name the system of each run:
seq 1, z450 (10 x 18):
[[-13 -14   5   4 -54  37   8 -50  10  21 -49  35  16  23 -12 -27  30  15]
 [-36  12  55  11   0  23 -38  -8 -17 -17  18  17 -43   2 -18  49 -17  38]
 [  6 -23 -23  31   1 -30 -62  62 -16  27  33 -29  13 -12   2  -5   9   1]
 [ 20   8   2  23 -45 -22  63  -9  -8 -32   3 -54  44 -26  -2 -20   0 -14]
 [ -1  19  -5 -59  55 -14  19 -18  25 -58  -7   0 -37 -29   8  13   0 -13]
 [ 18 -26 -46 -47  12   6 -20 -19 -17  57 -40  33   3  27  23  -6  35  -1]
 [ 13   9  34  29 -55  42  22 -32 -13  32 -11  32  -5  22 -36  36 -28   4]
 [-13   1  18  30   3  26 -67  40  30 -27  30   2 -46 -26 -15   0 -32  -5]
 [-11 -18 -28  14 -35 -24 -20  16 -12  -5  35 -46  37   7  53 -44  16  22]
 [ -3  35 -12  -9  15 -41  76 -26  -9 -29  28 -26  14   3 -14  35 -18   6]]
seq 2, z450 (10 x 18):
[[ -6  13   7   3  12  -5  -1  49  20 -77   3  28 -21  18  -6 -41  17  36]
 [-48 -23 -18 -21  -9 -47  20  31 -19  -4  -3   9   1  40   0 -11  61  36]
 [-45  -9  27   8  -6 -41  38 -11 -12  30 -18 -10  -1  -8 -55  45  31 -16]
 [-10 -14  43  11  22   3 -43 -11  10  15 -41 -20  -4 -64 -21  12  22 -42]
 [ 54  -1  41   2  -7  11 -49 -26 -36  -6 -23 -25  31 -21  45  -7  22   4]
 [ 92  37  -1   1  -7 -22  -8  -3 -30 -41  13   8  -6  17 -10  26   0  19]
 [ 37  -3 -70 -18 -36  -5  -1  29  15 -36  -6  25 -31  -3 -46 -16  14   9]
 [-50 -40 -27 -42 -75  18  21 -12  -7 -14  -7  -1 -36  -6  -3  -1  18  16]
 [-52 -20   8 -24 -13 -15 -13 -22 -12  34  32 -24 -44 -10  11  62 -15 -23]
 [ 12  -7 -21  25   4  -9 -39 -26  16  58  18 -40  19 -31   8  13 -27 -53]]
seq 3, z51 (10 x 18):
[[ 52   8 -20   4 -14  31  21  27  -2  27   3  55 -18  48 -16   9 -40  -3]
 [-42 -18  -7  24 -43  28  44  43  12  29  17  27  -2  43 -10 -21 -27   4]
 [-82   7  32  12   2  -4  34   7   9 -16  39  -7  -4  35  25   0 -18  22]
 [-48  31  26   9  79 -37  22 -23   4  10  12  -5  21  17  -3  25   4   9]
 [ 15  27  29  18  57   1  39 -28  -8  15 -42  -8  58 -24 -22   2   4  -7]
 [ 61  13  53   5  13  23  29  20  -3 -36 -51  20  11 -15  -6 -23   9 -16]
 [ 48  -4  19  18 -22 -20  -5  52   3 -25 -21  39  -4  44  -2 -38  45   0]
 [ -9   0  -5  43 -71 -37  -4   7   2 -24  15   5   5  34 -33 -19  41  29]
 [-67  -2   8  17 -28 -23 -15  -4   4 -35  12 -22 -23 -32 -51  17  29  30]
 [-39 -19  11 -20  35 -26 -30   7 -34  -5 -10 -45   6 -59  -6  24  37  16]]
seq 4, z203 (10 x 18):
[[ -3  -7  64 -25 -34  27  62 -15 -30 -10 -23  12  -9  21  34   9  -3  -1]
 [ 14  -3  23 -13  27 -19  -8   3  40  25 -18  34 -48  14  -2  16   8 -73]
 [  0   6   7  64   1   5 -48 -12  45  18   1 -12  44  -7   7 -53   1 -20]
 [ 12  39  22  18   9  14 -22   1  -3 -83  16   8  -8  -6 -14  -6  -3  62]
 [  6  -5 -47 -31  55 -20   0  51 -40  19 -10  19   3   6 -27  19  23  36]
 [ -3 -25  -4   5 -51  -3  69   1 -34  31 -30 -14  49   9  -5 -14  21   1]
 [-26  -9  36 -33 -29   0  35 -29  33 -38 -25  10 -55 -11  -2   9  16 -39]
 [-24 -11   6  -4  47 -18 -72 -29  33  38  -4  -4  -7  -6  32  -3  27 -34]
 [ 37  35  21  59 -19 -13 -40 -40 -13 -15  22 -25  44  -3  -7   2  -4  26]
 [ 31  14 -38 -15   4   2  -3  37 -16 -51   9   0 -31 -43 -54  21 -13  32]]
seq 5, z942 (10 x 18):
[[-15  25   2 -10 -16 -40  48 -50 -22  -8   8  13  -3  45 -26  43  25  30]
 [ -6   5 -32 -28  57 -17   5 -37  -5  28 -49  13  20 -20 -40  15  38   4]
 [  8 -23  11  -5 -19  26 -24 -16 -22  -5 -57 -24  35 -55   2 -34  41   9]
 [ 83  17  36   5 -19   1 -42  -8 -10 -47   0 -14 -11 -23  23   1  -2 -14]
 [ 59   9 -56  18 -15 -27 -41  22  27   9  37  12  -8  31   9 -22  -9 -21]
 [-18  -9 -63   4 -78  14  17 -15   6   8  27  10 -14  24 -28  -1 -17  28]
 [-35  -8 -23 -54   2   1  10  -9 -22 -10   4  10 -57 -19 -33  59   0  22]
 [-29 -42  -6 -46  30 -12 -17  10 -35  54 -15 -30   4 -29  36  21  23 -17]
 [  0  -5  31   6  -8  30  -6 -48   0  12   2 -49  29 -42  55  -8 -32 -36]
 [ 15  27  -1   5  38  21 -33  -4  52 -52  30  -1 -17 -12  37 -32 -41 -12]]
seq 6, z749 (10 x 18):
[[-11   8  40 -34   6 -11  34 -56  -9 -29  -6 -31  15  -1  66  -2   8  -7]
 [  8  14   2   6  28  -9 -35 -78  22  30 -36   5  40   1   9 -13  32 -11]
 [ 46   8  -7  34  -1  54 -49  -1  25   7 -32  31  11 -25 -37 -26 -18  -2]
 [ 45  13   3  16  18  -6 -20  77  13 -38  22  32 -39  19 -19  -3 -17  -5]
 [-45 -17 -10  11 -15 -32  26  57  -5  26  50   7 -15  55   9  10 -11   2]
 [-67  -9  12 -15 -49   9  67 -36  -6 -11  17 -20  -8   1   3  21 -17   8]
 [-35   7  23 -41  36  -5  10 -57  -8 -33 -38 -11   6 -34   8   9  38  19]
 [ 28  -1  22   9  45  19 -43 -15 -30  36 -47   0  55 -22  16 -17  22  10]
 [ 86  20  13  50  -3   5  -7  20  12  10  -7   7  19  -9 -28  -6 -26 -38]
 [ 15  -4 -35  14 -13 -35   9  58  44 -16  14  19 -35  19 -34 -25  10 -33]]
seq 7, z203 (10 x 18):
[[-13 -24  21   0  47   8  25  35 -13  34 -36 -18  50 -24  26 -35  12 -24]
 [ 47  22  55  -2 -12  -7  34 -22   8 -56 -28  11  11  19  31 -28  26 -12]
 [ 28  11 -36 -18  35 -13 -36 -10  46 -10 -36  48 -23   4 -32 -16  35 -14]
 [-21 -12 -15  35 -24  19 -44 -20  -9  25 -30   5  47  -5 -20 -38  38  47]
 [-13   4  42   0 -32  -9   0   6 -41 -46  -6   5 -28  -3 -39  36  35  51]
 [-24 -29 -18 -24  27 -59   3  41 -18  30  -7 -22 -12 -22 -24  31  43 -26]
 [-15  -9   2  11 -36 -31  31 -40   0  -3   1 -62  47 -23  28 -23  20 -24]
 [ 15  22  -7 -46   0  -6  -7 -67  22 -59   3  -9 -43 -27  12  20  -4  -9]
 [ 27 -11 -55 -24  21   9 -75 -29  -8  53   2   0   3 -16  11  14  -2   1]
 [ 31  -5   0  33 -86  26 -16  -9 -39   8  21 -15  15   1  -5  13 -23  25]]
seq 8, z749 (10 x 18):
[[ 42  14 -38  -1 -58  -9   2 -68  32 -14  16  -9   2  13  21 -14  -7 -23]
 [  4   2 -66 -35   1   9 -52 -38  31 -14  -6  35 -41  -1 -14  -4  10  18]
 [  3 -16 -14 -23  19  50 -62  25 -27  15  22  18 -32  -3  22  21 -38  35]
 [  1  21  26   7  34 -10  -5   8  -7  10  59 -24 -20   0  26  51 -59 -26]
 [-63   1 -14   9  35 -17  22 -13  54  13  32 -29  11 -11  20 -18 -25 -41]
 [-30   8   5   0   0  43  15 -33  35 -36 -11   5  27   2  45 -64 -13  19]
 [ 32  43  26   3  38  15 -11 -42   8 -21 -19  55  11  50  13  -7   7  34]
 [ -3   8  15  23  38  22 -15  13   8  58 -23  57  -9  28 -47  22 -14  -7]
 [-23 -12  55  28  -3  29  21  66  11  -6  -3  11 -32 -18 -29   4 -28 -28]
 [-43  -2  55  19   1 -47  31  43   3 -43  18 -19  -3  17  16 -12  34   3]]
seq 9, z767 (10 x 18):
[[-59   1 -12  21  41   1  23  52   0  13  49 -11  17  12   5  -4 -45  20]
 [-68  -9  -4   0  11  13  76  25  27  14   0  19   1  31  -8 -20 -19 -11]
 [-50 -12  30 -19  13  11  27 -23  28  17 -40  49 -11  47  12 -22  25 -12]
 [-18   6  49  28  11   1 -37 -43   8  40 -34  35  19  40   5  -6  40   7]
 [  6  24  62  74  10  -1 -45  -3   0  11  -9   9  21   4 -37   7  12  10]
 [  7   4  44  53  12 -13 -13  81   0 -28   1  -2  -1 -15 -39  -9  10   0]
 [ 15 -17  -8  12 -13 -42  34  89 -15 -15  -5   7  -2  16 -27 -20  34  -5]
 [ 14 -16 -31 -25 -36 -45  47  13 -10  10 -32  21 -19  19 -43  10  52 -17]
 [ 26 -17  -2 -30 -34 -11  -7 -46  -8   5 -59   5 -13 -26 -27  16  58 -20]
 [ 66   3  28  -6 -20  -3 -44 -40 -28 -15 -27 -24  12 -39  15   9  29 -11]]
seq 10, z354 (10 x 18):
[[-28 -13 -13  13 -33 -17  24  52 -37  26  33  15 -15  43 -30  32  -5  33]
 [-51 -21  -6   5 -18 -17  11 -18  12  51 -10 -12 -20 -27 -55  44   8 -36]
 [-61 -17  22 -22   7  19 -18 -62  30  -1 -22 -24  -1 -40  30 -14  12 -19]
 [ 13  37  18 -27  41   5  -7 -58   0 -37  18  -4  10  19  64  -1 -17  21]
 [ 95  32 -21   3  29   3  22   6 -16   2  -5  13  33  13   1  -1 -29  -5]
 [ 39 -13  -1  33 -37  24  27  70   0 -12 -23  11  14 -13 -34 -42  -8  -8]
 [-53 -24  20  11 -35  -6  -7  61  14 -11  19  25 -49  33 -11  -8  20   6]
 [-63 -13 -10  -2   5 -33 -24 -30  -1  61  14   8 -12  33 -10  37  26   3]
 [-31  15  -9   6  18   0  -9 -83   7  14 -15 -31  33 -46 -25  17   2   5]
 [ 16  20  25 -30  56  28  -2 -18   9 -60 -17 -13   1 -51  25 -12 -16   4]]
seq 11, z767 (10 x 18):
[[-38  -2 -52  -5 -12 -21 -30 -17   4  22  43 -13 -36 -10 -39  51 -15  10]
 [-61 -21  -3  -6 -29  21  19 -19  12 -27  -4 -50  12 -63   5 -26  -6   0]
 [  4  18  35 -36  36  -6  49 -17 -19 -41   4 -12  16  19  66  -4  -4   7]
 [  7  14 -32 -13  82 -12 -13 -13   6  59   7  17  14  23  14  19 -16 -17]
 [ -2   4 -23  39 -15  61  -5 -15  42  34 -13  19  21 -12 -28 -33 -45 -11]
 [ -9   4  49   1 -26  52 -12  14  10 -54   1  40 -39  22  17 -16 -18  30]
 [-43 -20  11   1  11 -30 -43  36 -32  25  35   3  -9  44  33  14  28  35]
 [-49   0  -4  46 -21 -38  36 -13   3  38  20 -29  32   2 -44  17   3  -8]
 [-30  13  45  -3  27  -3  49  -6  38 -50 -35   3 -14 -34 -30  -8  11 -29]
 [ 28  -7  18 -22  49  -9  -9  23  -6  -3 -43  20  26  22  44 -44  47  -2]]
seq 12, z942 (10 x 18):
[[ -2  17 -39 -12 -22 -16  79  10 -13 -20  47 -11   1  26   0  14 -38  15]
 [-31 -11 -33 -61  27  -5  68  -4  20   7 -22  26 -28   9  -7   9   1 -24]
 [-50 -38  36 -32   1  27  -1 -23   1  32 -55  18  -7  -4  26 -10  35 -17]
 [  4   9  81  25  20  28 -58 -33  -4  13 -13  -2   6 -16  23  14  -7  -8]
 [ 22  25   6  63  39  -6 -59  32  17  -4  36 -15  27  -7  -1 -22 -23   5]
 [  6  17 -32  36 -28  -8  37  45  -3 -37  40 -13  29  18 -14 -34 -23  37]
 [  8  12 -22 -34  -6 -20  87  23 -10 -33   2  26 -24  29 -29  19  -4   7]
 [-22 -31  -2 -43   7 -17  38  -1   2  41 -51  31 -17  18 -10   8  46 -35]
 [-25 -19  56   9 -20  12 -28 -59   3  30 -47  -2   7 -18   4   6  36 -21]
 [ 17  27  36  33  31  -6 -83 -32  10 -21   5 -14  10 -30   3   5   9   9]]
seq 13, z815 (10 x 18):
[[ 20  19 -62 -40  56  -1  33 -22  -6  16 -21  11  10 -22 -38  25 -13   6]
 [ 33 -22 -31 -33 -22  52  27  10 -12  24 -55  49   5  13  -5 -30   2   4]
 [ 35  -4  47  13 -61  29  -3   6   2 -13   0  38 -33  46  23  -5 -10 -10]
 [ -9  11  26  57 -14 -27 -66  -1  41   6  43  -6 -17  26   5  -2  -3 -25]
 [-66   1  -8  32  16 -10 -16  -8  26 -13  23 -53  29 -48 -10 -22  -5   6]
 [-37   9  -6 -29  53   4  43  15 -24 -30  -8 -14  -2 -45 -31  23 -14  31]
 [ 15  -6 -21 -37  37  -1  48  25 -41  48 -27  37   6  33 -12  29   0   5]
 [ 50  -9   9   1 -48   7  38 -25   4  31 -35  30  14  42  17 -15  11 -41]
 [ 24   8  39  18 -32  -4 -41 -22  47 -50  -4  20 -29  20  20 -36  29 -22]
 [-31  14  10  38  13  -9 -76   5   6 -27  34 -16  14   2  13 -24  12  46]]
seq 14, z51 (10 x 18):
[[ 20  32 -32  15  31  35  -3 -28 -18  21  23   1  46  11  13   3 -55  42]
 [ 25  21  -5 -10  25  34  59  27  -6  -6   2  25 -20  -3 -38  30 -63  -3]
 [-20 -28  -2 -19  11  12  67  63  -6  29 -22  28   9  34  17 -26   0 -14]
 [-20  13  46  10 -27 -16  48 -26   1  -9  15   6  15  67  50 -12   6   1]
 [-33  40  43  38  36 -23  -3 -34  47  -6   3  32 -11  33 -33  12   9  -8]
 [-23  12  19  42  45  21 -10   8  -4   9 -36   4  58 -23 -36 -27  14  38]
 [ 45  22  50  13  10   6  23  34 -49 -51  -9 -12  22 -22 -10   9   1  31]
 [ 41  -4   4   2   2 -59  33  64  -6 -16 -12   4 -16   6 -32   3  42 -31]
 [-13 -22 -14  10 -63 -33  25 -10  15 -13 -22 -17  21   2  -2 -47  58 -11]
 [-27   6  32  -7 -36  -9 -41 -49  16 -59  -2  -5 -34 -12   1   3  39  22]]
seq 15, z815 (10 x 18):
[[-27  24  14 -20   7  -4   4  -4  -4 -61  37  20 -20  47  38  -2  -2  56]
 [ 11  33 -29  40  11 -20 -28 -39  -9  41  21   9  21  19 -47  43 -10  26]
 [  0 -27  -7  17 -24  26   4   5   7  24 -53 -14  20 -64 -49 -21  13 -27]
 [-18 -25  55 -31   4  14  24  59 -13 -42 -15  10 -40  -4  31  -7  11  -3]
 [  5  18  11   6  27 -44   1   1 -15  23  48   3   6  71  42  28  -5   6]
 [ 22  23 -40  24 -13 -25   5 -70  30  16  -6 -24  45 -17 -23 -12   6 -25]
 [ -3 -11  -9 -28   0  33 -15   5  14 -59 -47  12 -20 -52 -24 -34  26  22]
 [ -6 -11  25  -8   3  23 -17  50 -58   3  15  24 -12  35  20  19  -4  59]
 [ 30   7   9  39 -29 -28  18  -8 -19  54  32 -25  21  19  -9  42 -27 -37]
 [ -3 -17 -20 -11  -8 -24   2  -8  55 -11 -21 -26 -15 -44  -5 -27  22 -72]]
seq 16, z354 (10 x 18):
[[-35 -47 -28 -27 -65  -9   7  42   5  -4  22  -9 -50   6  17 -11   9 -18]
 [-45 -18 -42 -27 -46  -8 -10 -53   8  32  30   1 -29  28  18  24  -3   3]
 [-11  13 -42 -12  -2  37  -9 -79  19  24   8 -11   1 -30  -8  23 -49  -3]
 [  5  11   2 -12  31  68  14 -10  15 -17   1 -10   9 -38  29 -14 -70  -8]
 [ 18   8  25  -3  17  20  60  41  -1  -8  20   8   7  31  50 -17 -52 -20]
 [ 13   5  -9  21 -21 -18  70  25  22  25   3  32   8  58 -13 -17  -7 -36]
 [-38  -7 -15  24 -28  10  18  -9  49  14 -30  44  -5  26 -46 -34  21  -5]
 [-68   7  24   8  25  38 -26 -29  18   2 -17  42 -10  19 -21   0   4  45]
 [-20  26  52  14  72   7 -10 -26 -22  26  -7   9  22   3  -5  41 -11  21]
 [ 27  22  58  27  53 -20  28   2  -8   1 -27 -24  46 -28  -5   1   7 -30]]

runs to name:
seq 17 (2 x 18):
[[-44 -25  41  25  27   8 -56  42   0  16 -23  14   9   3   6 -30  39  18]
 [ 20  24  65  59 -14   0   4   4 -41  -3  21 -21  42  11   3  17 -16  25]]
 => z942
seq 18 (2 x 18):
[[  3  20  16  36  39  -6  18 -17 -13  30  22 -41  70  -3  32  -4 -34  -4]
 [  3  34   3  18  57  20  35  18  43  -7  17  24 -10   4 -21   4 -63 -24]]
 => z767
seq 19 (2 x 18):
[[-47   3 -17 -37  46 -35 -21   3   3 -29  36  -1 -18  29  41   1  20  38]
 [-33   0   2   8   4  37   4 -44 -28  56  14 -10  44  15  26  15 -39  29]]
 => z749
seq 20 (2 x 18):
[[ 18 -14  -7 -14  -7  -5 -62  29 -49  11   4  12 -34  -8 -23  44  22  38]
 [  2 -14  -8  10  -5 -16  -8  35 -44  32  39 -51  -2 -37 -11  52 -29 -11]]
 => z749
seq 21 (2 x 18):
[[ 70  17  25  -6  29 -36  26 -12 -34  -3 -25 -23  42 -12  17  10  24 -22]
 [ 83  19 -30  -3  41  -4 -11  10  12  17  -9  12  -5 -19 -26  17 -24 -42]]
 => z767
seq 22 (2 x 18):
[[-18  32  28  41  25 -34 -37   6  36 -49  23  14  -4  33   2 -27  26  21]
 [  6  11 -34  -2  71 -38 -28  21 -18  26  -9  19  22  19 -26  10  36  31]]
 => z354
seq 23 (2 x 18):
[[-61  19  12   8  55  -7  -8   9  46 -33  10   7 -32 -27 -42   7  -8   0]
 [-14   3  13   2  73  -2 -18   4 -32  19 -10 -28  62 -19  28 -10   9  28]]
 => z203
seq 24 (2 x 18):
[[  7  20  20  -9  35  -6 -50  -9  -2 -17 -13  49 -47   9 -38  38  21  27]
 [-10 -36   1  36 -18   9 -47  41 -31  37 -13 -31  36 -38 -13 -22  25  15]]
 => z767
seq 25 (2 x 18):
[[-48 -34  -3 -19 -13 -31  35  32 -45  37 -19  -6   0  -4 -34  29  41   5]
 [-15  -5  46 -13   2 -28  27 -52 -20  12 -25 -42  14 -37   5  33  26 -34]]
 => z942
seq 26 (2 x 18):
[[-35 -10 -30  11 -54 -20 -10  -3 -18  -6  -2   9   2  16 -48   1  47  59]
 [-29 -22  45   4 -40  -8 -10 -15 -41  22 -23 -13 -12 -23 -38  50  35  10]]
 => z815
seq 27 (2 x 18):
[[ 12  21 -20   8  49  -1  12   7  35  37  21  27 -25  17 -26  29 -51 -45]
 [-37 -23  -7  16   6  34  35  13  14  43 -34  -4  54 -11   7 -51  -6 -13]]
 => z354
seq 28 (2 x 18):
[[ 47 -17  12  -6 -36  32  30  29 -48  34  -8  -7  -6 -18 -13  37 -38 -23]
 [ 20 -23   7 -23 -38  -4 -12  17  24   1  21  -9 -64  -7  31  13 -17 -69]]
 => z767
seq 29 (2 x 18):
[[ 21  11  16   4   2  20 -47 -36  27  14  29  -8 -38 -17  14  38 -51 -48]
 [-15   0 -22  24  -8  10 -54   9  44 -36  41 -28  -5 -21  37 -47 -24  -3]]
 => z767
seq 30 (2 x 18):
[[-15 -20  29 -59  51  39  10  17 -15  -4 -31  15 -27 -18  41   8 -11  -5]
 [  8  -1  78  20  22  -9 -28 -12  -4  31  -2 -14  13  15  60   5   2 -40]]
 => z749
seq 31 (2 x 18):
[[ -2  -2  42   4  46 -10  -4  48  36 -47 -14 -11 -13 -34  16 -33  11 -40]
 [-21  15 -18  -3  48 -29  20  34 -12 -23  35  -3  31  41  39 -24   2  46]]
 => z815
seq 32 (2 x 18):
[[ 33  18  38  35 -14 -45  -3   3 -14 -57  -6 -33  30 -14  -2 -22  48   9]
 [ 29  18 -12 -34  24 -47   7  -2 -19 -62 -22  -4  -8 -19 -23  12  55  23]]
 => z450
seq 33 (2 x 18):
[[-30  -4  33  31   4  21 -78 -13  16  -3   0 -21 -15 -59 -23  10  -4  -6]
 [  7  25   1  45  37 -12 -32  42   4 -42  36 -33  29 -28  -8 -18 -17  29]]
 => z749
seq 34 (2 x 18):
[[  0  10  18  29 -11  -7 -18 -60  12  47  31 -20  30  31  47   8 -24 -24]
 [ 19  39 -38  31  32  -5   5 -27  57 -21  17 -14  33 -15 -14 -35 -32 -17]]
 => z354
seq 35 (2 x 18):
[[-16  -4 -45 -44  33  19  -8  -7  25  13 -32  64 -42  14 -32   4  12   8]
 [-35 -22  30  37 -19  28 -24 -18 -21  68 -26   7  41  16   1  -9  19  18]]
 => z203
seq 36 (2 x 18):
[[ 46  11 -31  21  27 -54  16  36  18  28  13   6  25  42   4 -20   8 -39]
 [-26   3 -25  22 -65   8  48 -41  31  -6 -15  11  18  16 -34 -30   8   3]]
 => z942
seq 37 (2 x 18):
[[ 13 -21  20 -39  -7  12  10  26 -28  -1  -6   1 -61 -39 -19  57 -18 -30]
 [ 11 -44 -12 -20 -40 -14 -16  10   6  20   4 -40  -5 -16  57 -28  13 -60]]
 => z767
seq 38 (2 x 18):
[[-12 -15  32  42 -38  32 -18  36  34   4   0  10 -39 -21 -42   0 -25 -39]
 [-42 -22 -10  13  14  -3 -33  61   3 -16  33 -21  13  -1  44 -47   2  22]]
 => z51
